128 stands for zero in the data rows.
Some points:
[105, 158, 208, 177, 154, 119, 95, 100, 125, 169, 172, 66, 177, 106, 170, 131, 54, 117, 141, 137, 147, 97, 149, 144, 105, 146, 163, 139, 121, 99, 128, 61]
[84, 103, 76, 144, 118, 113, 167, 78, 113, 94, 110, 152, 104, 165, 123, 129, 124, 156, 117, 91, 178, 111, 129, 95, 22, 85, 115, 143, 100, 113, 152, 144]
[65, 146, 134, 106, 99, 139, 131, 170, 127, 108, 140, 140, 100, 134, 122, 123, 133, 103, 88, 177, 179, 125, 139, 88, 142, 153, 136, 174, 139, 117, 127, 101]
[101, 137, 167, 110, 149, 76, 139, 126, 136, 95, 97, 127, 175, 143, 120, 142, 131, 80, 163, 149, 122, 103, 121, 112, 91, 106, 119, 148, 132, 146, 151, 136]
[168, 146, 172, 95, 127, 144, 133, 136, 146, 77, 134, 109, 70, 148, 119, 49, 102, 88, 103, 127, 139, 133, 171, 101, 136, 108, 144, 149, 183, 113, 113, 96]
[146, 106, 152, 171, 117, 136, 113, 117, 136, 113, 63, 144, 111, 107, 129, 91, 177, 105, 152, 104, 123, 90, 72, 73, 107, 81, 151, 142, 103, 140, 99, 153]
[83, 118, 237, 116, 107, 132, 109, 86, 139, 158, 171, 166, 154, 155, 154, 87, 117, 145, 139, 165, 132, 172, 116, 152, 95, 134, 96, 139, 140, 156, 144, 103]
[170, 132, 112, 114, 143, 109, 124, 115, 170, 174, 100, 121, 135, 192, 180, 132, 94, 110, 63, 105, 112, 93, 105, 138, 138, 147, 147, 169, 145, 135, 91, 145]
[130, 115, 78, 111, 108, 106, 87, 120, 119, 138, 68, 86, 116, 167, 134, 51, 168, 162, 143, 126, 133, 173, 168, 145, 175, 139, 107, 143, 146, 139, 137, 70]
[144, 150, 108, 127, 102, 130, 122, 144, 141, 105, 87, 159, 82, 127, 156, 190, 120, 175, 118, 109, 98, 92, 91, 142, 120, 121, 142, 89, 158, 192, 161, 150]
[174, 136, 155, 139, 107, 101, 162, 155, 105, 136, 140, 126, 191, 129, 136, 95, 106, 138, 128, 82, 133, 140, 82, 190, 131, 162, 86, 99, 107, 120, 121, 103]
[179, 161, 154, 135, 143, 169, 124, 148, 139, 66, 169, 150, 119, 147, 145, 159, 157, 82, 111, 133, 134, 162, 107, 109, 138, 111, 115, 107, 133, 140, 41, 124]
[143, 144, 42, 91, 167, 175, 180, 82, 152, 70, 111, 91, 152, 84, 119, 135, 90, 127, 162, 146, 110, 154, 85, 151, 134, 170, 144, 160, 97, 88, 157, 96]
[149, 205, 81, 106, 61, 127, 102, 158, 124, 63, 141, 101, 176, 140, 71, 184, 162, 83, 98, 122, 187, 122, 150, 100, 110, 96, 100, 97, 117, 148, 141, 89]
[100, 129, 159, 111, 135, 117, 144, 82, 146, 140, 154, 86, 132, 166, 66, 161, 122, 82, 140, 98, 128, 117, 92, 119, 158, 167, 117, 139, 99, 164, 54, 144]
[153, 136, 114, 129, 109, 112, 201, 124, 125, 168, 102, 59, 86, 123, 113, 94, 92, 136, 174, 167, 93, 85, 141, 85, 206, 111, 87, 93, 100, 150, 86, 134]
[150, 124, 119, 131, 131, 96, 135, 83, 117, 130, 115, 133, 137, 113, 67, 100, 114, 140, 76, 112, 114, 114, 84, 147, 132, 159, 213, 128, 201, 172, 186, 118]
[120, 135, 127, 137, 138, 161, 105, 98, 138, 120, 171, 73, 131, 91, 94, 78, 169, 157, 140, 74, 110, 137, 85, 114, 115, 151, 120, 129, 121, 154, 103, 139]
[118, 96, 97, 169, 77, 129, 81, 76, 139, 161, 151, 164, 150, 105, 189, 160, 82, 129, 106, 138, 115, 141, 150, 124, 119, 107, 120, 114, 114, 165, 123, 107]
[93, 139, 133, 151, 169, 108, 76, 122, 156, 143, 113, 217, 66, 139, 80, 98, 143, 150, 96, 188, 115, 87, 102, 162, 137, 134, 141, 100, 157, 144, 72, 125]
[98, 98, 73, 111, 111, 145, 116, 114, 62, 163, 87, 131, 153, 139, 163, 139, 135, 138, 99, 130, 82, 139, 146, 144, 160, 168, 109, 133, 137, 96, 86, 104]
[150, 94, 140, 103, 87, 143, 62, 108, 209, 124, 129, 107, 111, 92, 81, 141, 140, 186, 176, 131, 140, 168, 112, 141, 120, 108, 76, 139, 169, 93, 152, 173]
[150, 160, 136, 102, 110, 127, 112, 180, 145, 139, 154, 85, 114, 167, 145, 107, 133, 91, 121, 89, 82, 123, 157, 130, 89, 55, 179, 99, 129, 131, 137, 81]
[91, 86, 108, 97, 186, 140, 106, 120, 123, 104, 156, 159, 135, 140, 176, 124, 121, 137, 161, 56, 120, 120, 160, 70, 89, 197, 146, 162, 129, 171, 108, 177]
[176, 90, 111, 126, 125, 165, 146, 68, 134, 159, 90, 148, 184, 79, 144, 91, 125, 71, 128, 66, 138, 129, 170, 149, 74, 138, 120, 120, 99, 85, 89, 110]
[102, 109, 61, 102, 155, 88, 53, 130, 123, 73, 183, 96, 155, 133, 158, 104, 178, 45, 137, 189, 77, 182, 75, 170, 140, 83, 151, 215, 130, 141, 155, 150]
[84, 185, 128, 113, 100, 105, 184, 138, 99, 122, 111, 139, 105, 105, 157, 101, 132, 164, 123, 121, 56, 106, 163, 174, 132, 125, 118, 165, 157, 102, 123, 170]
[137, 138, 155, 145, 62, 142, 159, 119, 84, 97, 154, 91, 134, 196, 141, 116, 164, 169, 107, 96, 161, 113, 61, 177, 142, 142, 103, 118, 135, 106, 161, 126]
[106, 60, 100, 150, 149, 150, 114, 181, 91, 105, 128, 154, 132, 122, 89, 178, 130, 127, 93, 110, 135, 153, 170, 55, 150, 110, 197, 182, 126, 128, 119, 61]
[121, 173, 118, 124, 162, 59, 145, 118, 170, 136, 108, 130, 147, 98, 156, 132, 127, 127, 108, 115, 159, 110, 148, 132, 90, 168, 128, 130, 169, 137, 71, 111]
[182, 128, 128, 229, 200, 166, 95, 134, 105, 100, 92, 139, 152, 152, 111, 107, 120, 130, 144, 156, 124, 95, 175, 158, 101, 129, 101, 141, 83, 158, 161, 143]
[129, 136, 153, 128, 113, 140, 122, 113, 106, 106, 119, 126, 116, 132, 144, 153, 140, 108, 74, 121, 148, 127, 199, 99, 173, 145, 174, 84, 141, 178, 110, 136]
[158, 95, 102, 132, 108, 136, 68, 128, 127, 110, 140, 127, 143, 142, 181, 144, 101, 137, 129, 126, 115, 152, 144, 150, 106, 200, 124, 116, 64, 67, 133, 177]
[127, 125, 122, 114, 123, 112, 75, 178, 92, 123, 119, 136, 110, 60, 142, 77, 122, 145, 146, 131, 158, 58, 142, 182, 176, 119, 108, 111, 112, 140, 136, 107]
[140, 175, 95, 129, 164, 169, 146, 136, 193, 152, 125, 140, 124, 96, 131, 149, 107, 164, 131, 139, 95, 149, 167, 135, 100, 103, 116, 112, 142, 167, 167, 169]
[153, 146, 163, 79, 91, 126, 127, 120, 78, 110, 174, 188, 198, 145, 109, 161, 95, 135, 182, 104, 152, 171, 172, 120, 117, 112, 131, 162, 183, 114, 107, 169]
[73, 164, 145, 152, 161, 146, 114, 100, 90, 135, 157, 143, 113, 108, 164, 94, 110, 97, 135, 82, 116, 145, 92, 81, 194, 56, 80, 64, 125, 106, 142, 138]
[123, 165, 120, 169, 94, 107, 136, 130, 111, 125, 138, 125, 98, 41, 87, 136, 139, 91, 111, 110, 100, 146, 139, 178, 136, 59, 149, 135, 92, 113, 136, 171]
[144, 140, 134, 158, 96, 98, 120, 148, 115, 76, 149, 93, 190, 116, 99, 152, 143, 151, 108, 171, 53, 103, 189, 86, 129, 119, 134, 163, 122, 112, 98, 124]
[121, 115, 161, 133, 79, 136, 120, 147, 170, 68, 178, 123, 109, 85, 165, 183, 157, 57, 117, 135, 87, 107, 171, 108, 151, 160, 139, 147, 148, 93, 135, 129]
[155, 142, 124, 101, 121, 123, 173, 187, 119, 92, 162, 143, 122, 89, 102, 100, 86, 143, 112, 121, 145, 141, 152, 128, 79, 114, 180, 91, 177, 125, 128, 109]
[178, 199, 122, 128, 174, 112, 107, 119, 86, 170, 123, 114, 108, 173, 149, 132, 122, 166, 145, 159, 122, 178, 138, 81, 119, 87, 207, 168, 77, 83, 125, 167]
[140, 154, 140, 154, 55, 126, 177, 173, 160, 128, 177, 122, 94, 138, 142, 52, 128, 104, 147, 105, 111, 133, 139, 116, 90, 153, 71, 170, 91, 220, 157, 148]
[101, 135, 117, 128, 144, 84, 163, 180, 104, 230, 133, 91, 94, 142, 125, 168, 197, 126, 118, 159, 185, 177, 122, 157, 133, 163, 138, 128, 105, 164, 124, 166]
[119, 70, 138, 95, 169, 113, 158, 210, 138, 120, 177, 183, 143, 127, 93, 129, 138, 115, 125, 149, 141, 114, 141, 88, 146, 113, 124, 99, 137, 127, 128, 118]
[82, 122, 129, 109, 130, 98, 120, 75, 147, 99, 104, 109, 157, 137, 116, 123, 76, 166, 71, 111, 106, 135, 139, 141, 112, 149, 106, 91, 59, 137, 116, 100]
[94, 112, 120, 80, 182, 185, 133, 111, 113, 108, 100, 126, 93, 126, 153, 145, 174, 146, 155, 192, 132, 153, 171, 107, 103, 116, 124, 84, 176, 74, 101, 57]
[163, 121, 109, 161, 133, 195, 120, 112, 114, 116, 97, 152, 138, 150, 128, 146, 122, 122, 208, 109, 198, 124, 126, 144, 196, 120, 118, 113, 142, 167, 137, 142]
[126, 118, 158, 103, 156, 141, 127, 189, 101, 100, 29, 120, 155, 122, 157, 152, 122, 141, 135, 171, 90, 80, 98, 176, 82, 59, 111, 80, 121, 134, 99, 166]
[119, 129, 148, 70, 92, 110, 137, 83, 106, 163, 105, 119, 94, 115, 171, 172, 72, 139, 137, 137, 99, 147, 75, 90, 98, 141, 113, 167, 118, 188, 120, 104]
[146, 165, 138, 136, 147, 82, 120, 165, 151, 174, 95, 151, 143, 117, 116, 143, 174, 194, 180, 124, 137, 128, 137, 105, 194, 125, 100, 165, 119, 115, 121, 80]
[151, 106, 166, 154, 86, 213, 120, 143, 95, 132, 165, 84, 128, 146, 68, 144, 155, 155, 134, 159, 143, 151, 179, 147, 110, 136, 162, 79, 176, 158, 60, 135]
[154, 82, 122, 133, 53, 81, 140, 162, 108, 138, 105, 150, 175, 164, 129, 75, 127, 87, 116, 182, 103, 150, 111, 100, 130, 113, 133, 61, 165, 103, 172, 217]
[127, 137, 151, 91, 141, 63, 75, 110, 83, 120, 89, 147, 82, 111, 68, 121, 147, 137, 146, 79, 127, 183, 107, 107, 159, 146, 116, 147, 67, 112, 98, 135]
[116, 114, 95, 155, 137, 109, 185, 129, 136, 160, 224, 126, 105, 155, 129, 130, 135, 178, 117, 106, 83, 139, 91, 182, 122, 93, 87, 146, 138, 125, 110, 116]
[156, 77, 93, 160, 161, 80, 146, 93, 192, 95, 133, 99, 168, 125, 160, 126, 111, 146, 116, 141, 200, 155, 116, 137, 172, 98, 103, 138, 171, 158, 134, 151]
[134, 169, 141, 134, 158, 141, 130, 108, 133, 161, 76, 166, 173, 83, 143, 141, 136, 155, 86, 88, 143, 147, 110, 79, 96, 163, 114, 114, 143, 109, 124, 104]
[138, 94, 171, 181, 155, 133, 147, 114, 123, 159, 117, 112, 133, 116, 133, 164, 161, 118, 54, 140, 84, 131, 111, 40, 90, 128, 82, 134, 116, 94, 157, 91]
[106, 91, 191, 166, 126, 83, 176, 126, 146, 99, 74, 83, 92, 126, 191, 175, 148, 102, 157, 73, 118, 160, 151, 165, 127, 145, 180, 87, 153, 143, 167, 152]
[83, 126, 118, 129, 186, 115, 130, 140, 95, 144, 172, 107, 125, 137, 111, 159, 106, 135, 153, 65, 84, 73, 103, 126, 159, 121, 142, 181, 181, 111, 138, 157]
These points spread out most along one direction. Take the direction at right angles to it along which they spread out most. Go by this last direction. Where along it does each point below lie, from 0 to 99? 50 is the average, and the first point above lies past it. One standard deviation of the points above along it is 16.
[139, 114, 94, 203, 108, 144, 139, 109, 137, 116, 95, 177, 76, 151, 131, 156, 97, 113, 179, 167, 176, 124, 132, 182, 95, 117, 124, 180, 149, 83, 139, 96] 53
[161, 119, 76, 108, 140, 152, 117, 165, 110, 160, 159, 118, 119, 88, 189, 133, 112, 140, 97, 148, 155, 135, 32, 86, 93, 187, 137, 90, 107, 146, 107, 72] 66
[89, 170, 129, 131, 148, 129, 100, 169, 114, 139, 113, 117, 116, 164, 144, 150, 141, 124, 157, 118, 118, 105, 111, 152, 107, 166, 65, 99, 176, 118, 186, 116] 41
[115, 96, 190, 150, 135, 144, 119, 144, 167, 100, 111, 149, 103, 136, 76, 145, 52, 173, 129, 130, 121, 196, 104, 162, 179, 141, 157, 99, 105, 137, 190, 119] 43
[102, 161, 109, 113, 120, 81, 85, 181, 142, 163, 124, 192, 90, 152, 104, 131, 118, 122, 171, 148, 144, 92, 139, 138, 150, 151, 178, 90, 87, 76, 103, 115] 49
[70, 129, 126, 98, 133, 191, 175, 207, 127, 154, 90, 117, 165, 91, 131, 79, 128, 93, 62, 150, 155, 192, 138, 174, 132, 93, 119, 194, 112, 135, 114, 181] 40
[58, 167, 123, 126, 102, 187, 134, 108, 224, 141, 120, 139, 186, 151, 140, 103, 171, 167, 133, 144, 139, 72, 92, 102, 140, 132, 207, 135, 78, 142, 148, 168] 50
[102, 88, 72, 127, 128, 134, 128, 96, 81, 209, 130, 100, 146, 93, 72, 145, 107, 71, 172, 151, 123, 123, 119, 113, 98, 157, 117, 119, 129, 174, 159, 109] 58
[193, 124, 150, 73, 111, 106, 137, 78, 108, 181, 129, 187, 120, 97, 127, 110, 234, 105, 143, 160, 100, 100, 150, 177, 143, 122, 126, 141, 96, 123, 132, 79] 45
[120, 111, 98, 122, 179, 96, 145, 86, 173, 124, 187, 119, 100, 144, 108, 113, 152, 152, 135, 130, 178, 120, 177, 146, 134, 161, 108, 59, 99, 137, 179, 135] 46
[157, 115, 135, 64, 158, 201, 126, 114, 143, 129, 130, 144, 105, 193, 107, 159, 105, 101, 70, 110, 122, 113, 149, 165, 169, 104, 72, 133, 89, 120, 198, 130] 49
[105, 174, 152, 176, 128, 149, 187, 94, 80, 94, 166, 133, 157, 151, 110, 108, 142, 102, 112, 180, 110, 140, 112, 84, 122, 189, 140, 82, 162, 104, 121, 161] 49
[141, 120, 112, 154, 117, 156, 82, 147, 180, 154, 99, 109, 94, 134, 80, 124, 88, 101, 135, 97, 148, 86, 103, 130, 97, 147, 102, 157, 173, 48, 154, 182] 46
[122, 54, 92, 141, 106, 118, 163, 146, 168, 143, 149, 153, 120, 167, 107, 119, 111, 142, 185, 105, 149, 124, 112, 135, 172, 75, 152, 113, 105, 82, 89, 90] 44
[197, 95, 175, 84, 151, 128, 126, 97, 77, 129, 139, 91, 91, 59, 160, 146, 131, 184, 124, 167, 204, 30, 120, 108, 169, 90, 138, 166, 92, 93, 152, 171] 51
